(in the rows, 128 means zero)
Where one turn sends some rows of the set: a few examples, then the rows asked
K144: [152 122 127 123 117 141 148 134 152 145 119 126 154  88 120 124 105 106
 137 117 144 142 129 138 103 120  82 131 129 125 108 111 133 150 114 144
 129]
K801: [100 134 129 105 137 106 113 132 112 121 110 124 108 127 145 106 147  91
 149 126 108 119  99 109 110 116 155 124 131 112 144 173 151 106 150 112
 153]
K433: [122 145 128 104 142 109 116 133 118  75 149 147 124 140 131 126 123 103
 123 122 111 154 150 131 160 124 132 130 127 145 119 121 142 117 126  75
 167]
K846: [112 108  90 125 132 112 126 136 126 137 159 128 148 130 162 142 117 160
  96 126 124 109 142 144 152  97 142 119 104 138 112 107 103 125 146 152
 171]
K252: [134 122  97 151 153 148 124 125 139 133 129 121 116 150 111 122 125 128
 152 112 140 101 120 150 142  79 103  82 119 154 150 138 140 134 116 130
 122]
K32: [ 61 109 113 150 133 116 126 128 126 149 106 126 113 148 120 141 129 139
 131 141 112 139 162 152 145 131 112 130 140 114 143 133 134 137 148 181
 136]
K146: [111 137 142 102 182 114 112 140 127  97 138 141 165 118 121 140 110 118
 115 127 117 109 132 123 115 111 115  93 128 121 127 111 130 104 129  79
 158]
K75: [ 98 133 163 141  91 121 129 149 101 134 127 158 153 116 101 151 175 141
 140 128 118 129 126 120 116 132  83 152 147 139 138 129 121 122 150 129
 114]
K553: [167 133 131 149  84 113 130 118 128 159 145 136 127 144 112 124 102  94
 125 119 119 149 139 133  99 121 122 116 127  79 131 123 132 116 133 133
 118]
K866: [115 121 139 123 109 114  95 134 128 122 104 157  79 132 150 163 124 107
 111 116 109 138 145 142 119 136 176 134 126 145 153 111 132 100 141 143
 111]
K86: [117 153 147 117 131  89 181 121 131 111  88 127 112 156 145 102 136 118
 128 137 106 120 111 141 149  98 133 110 133 140 131 153 152  93  97 136
 121]
K76: [143 125 166 160  96 116 108 108 141 159 150 154 128 142 114 133 107 126
 111 129 131 162 140 125  86 122 134 128 110 111 144 124 153  99 115 106
 131]
K584: [ 97 139 161 148  97 126 130 153 100 136 132 157 142 121 102 156 165 142
 146 131 118 143 127 128 115 141  85 158 149 134 142 133 121 122 150 121
 124]
K18: [ 97 130 134 100 135 103 111 128 114 120 108 126 114 124 144 104 152  92
 142 124 109 112  97 104 110 110 156 122 128 118 142 171 152 105 149 114
 147]
K771: [144 140 124 128  73 104 121 150 139 140 112 139 109 124 106 125 127 157
 127 126 111 135  77 143 129 113 114 133 127 111 125 116 125 121  81 172
 123]
K294: [153 114 159 137  77 104 115 102 138 154 139 149 152 130 109 117 128 112
 100 114 125 123 136 109  94  99 127 108 112 111 127 115 145 105 123 137
 101]
K903: [110 112  91 131 135 114 124 138 126 138 161 128 141 134 164 146 111 163
 100 129 125 120 144 150 152 105 143 125 105 137 116 108 103 124 144 145
 179]
K409: [ 94 106 155 146 133 111 120 117 128 158 143 129 134 139 134 151 101 177
 109 143 130 146 110 135 112 107 124 151 128 120 107 113 125 109 170  92
 141]
K685: [137 142 132 138  82 109 115 151 142 141 118 143 100 127 108 132 120 167
 129 133 115 153  79 147 124 122 118 142 123 115 133 120 131 116  75 155
 137]
K237: [103  96 149 124 115 100 128 112 124 154 131 125 158 129 131 136 122 162
  98 129 126 108 105 119 120  85 118 131 130 120  90 106 117 114 177 122
 113]
K687: [118 138 131  95 176 112 120 142 124  97 134 136 169 117 121 135 112 108
 117 122 113  99 132 123 120 106 110  86 133 112 121 110 124 108 135  91
 149]
K762: [127 123 104 158 159 150 118 125 142 135 132 125 110 151 111 127 121 137
 152 116 143 112 121 152 140  84 106  89 115 161 156 140 145 129 110 119
 132]
K974: [119 134 140  90 132 102 111 124 120  72 143 151 144 130 128 117 143 106
 108 114 113 129 148 113 160 106 132 121 121 160 112 115 146 114 124  88
 149]
K743: [109 152 157 122 138  91 174 120 135 111  91 132 110 157 145 106 134 128
 126 140 109 129 111 140 144 101 137 116 128 149 137 154 160  88  91 125
 128]
K445: [161 163 141 135 128 102 166 154 121 115 128 143 117 149 128 119 149 179
 121 117 120 108 133 140 132 123 124 134 129 135 134 123 121 104 107 182
 164]
K167: [ 59  98 123 138 124 108 123 119 129 146 100 130 132 138 118 134 147 141
 118 134 112 115 160 136 145 113 111 120 135 127 136 127 136 134 146 194
 120]
K388: [115 117 139 114 103 108  96 130 127 121 101 157  89 127 149 158 133 104
 105 112 109 123 143 133 121 127 174 127 125 148 147 107 131 100 142 153
 100]
K363: [141 124 143 137 129 147 137 133 159 147 125 134 144  92 122 134  98 123
 136 127 150 163 132 142  96 130  89 144 121 137 120 115 145 141 103 122
 147]
K984: [157 163 147 140 132 104 162 153 124 116 131 146 112 149 128 123 147 186
 120 120 123 115 133 140 129 127 126 139 125 140 137 124 126 101 104 174
 170]
K949: [106 106 100 128 134 113 119 134 130 136 161 132 147 131 164 145 118 169
  93 128 127 114 143 143 149  99 145 123 101 147 116 107 108 119 141 143
 177]
K979: [125 117 109 151 156 146 117 120 144 132 129 127 121 147 110 123 131 138
 144 113 144 100 120 144 140  75 106  83 113 167 152 136 147 127 110 127
 123]
K405: [115 159 145 125 137  93 180 125 130 113  92 126 103 162 145 106 126 120
 134 140 106 135 112 149 147 107 135 116 134 137 137 156 154  94  95 126
 131]
K271: [118 144 127 103 182 116 120 146 123  98 138 136 157 123 123 141 101 109
 124 127 113 115 132 131 118 116 112  92 134 107 127 113 124 109 134  82
 160]
K212: [ 94 131 137 106 139 106 108 129 115 121 111 128 109 125 145 108 149  98
 144 127 110 121  99 106 107 114 157 128 126 121 145 172 155 103 146 105
 154]
K480: [138 112 152 125 120 137 133 124 162 143 119 138 164  82 118 125 116 125
 123 119 151 136 129 126  95 112  88 133 116 151 112 110 147 139 102 135
 128]
K931: [104 139 151 142  91 124 137 155  97 135 129 152 145 120 101 151 167 132
 149 127 114 133 126 127 120 137  81 152 153 126 137 130 115 127 156 133
 116]
K966: [134 143 114  90 128 103 127 133 111  73 142 138 135 135 129 116 132  85
 122 111 105 130 148 126 168 113 125 117 135 134 108 116 131 125 137  99
 148]
K139: [116 115 121 136 121 108 141 127 115 158 137 113 133 142 134 144  96 145
 122 134 119 133 109 143 125 106 114 138 146  88  94 112 105 125 189 117
 129]
K857: [157 159 150 135 128 101 161 150 124 115 128 147 120 146 128 119 154 185
 115 118 123 105 132 135 129 119 126 134 124 145 134 122 126 100 103 179
 163]
K324: [122 123 127 117 104 112 103 137 124 122 101 151  82 131 149 159 124  95
 113 113 105 130 144 141 124 133 172 128 132 134 147 109 125 105 148 155
 104]
K873: [ 47 100 136 151 136 114 112 119 135 147 105 137 122 142 120 142 139 157
 117 143 119 136 161 140 138 123 118 134 128 138 148 132 146 128 136 172
 137]
K182: [133 135 142 130  77 103 110 144 145 138 113 147 114 121 107 125 134 172
 119 128 117 137  77 137 122 111 118 136 118 127 129 115 134 112  73 162
 125]

K324 goes to K866
K182 goes to K771
Where do these go?
K931 goes to K584
K433 goes to K974
K363 goes to K480
K445 goes to K984
K294 goes to K553
K743 goes to K86
K212 goes to K18
K979 goes to K252
K271 goes to K146
K409 goes to K237
K949 goes to K846
K873 goes to K167

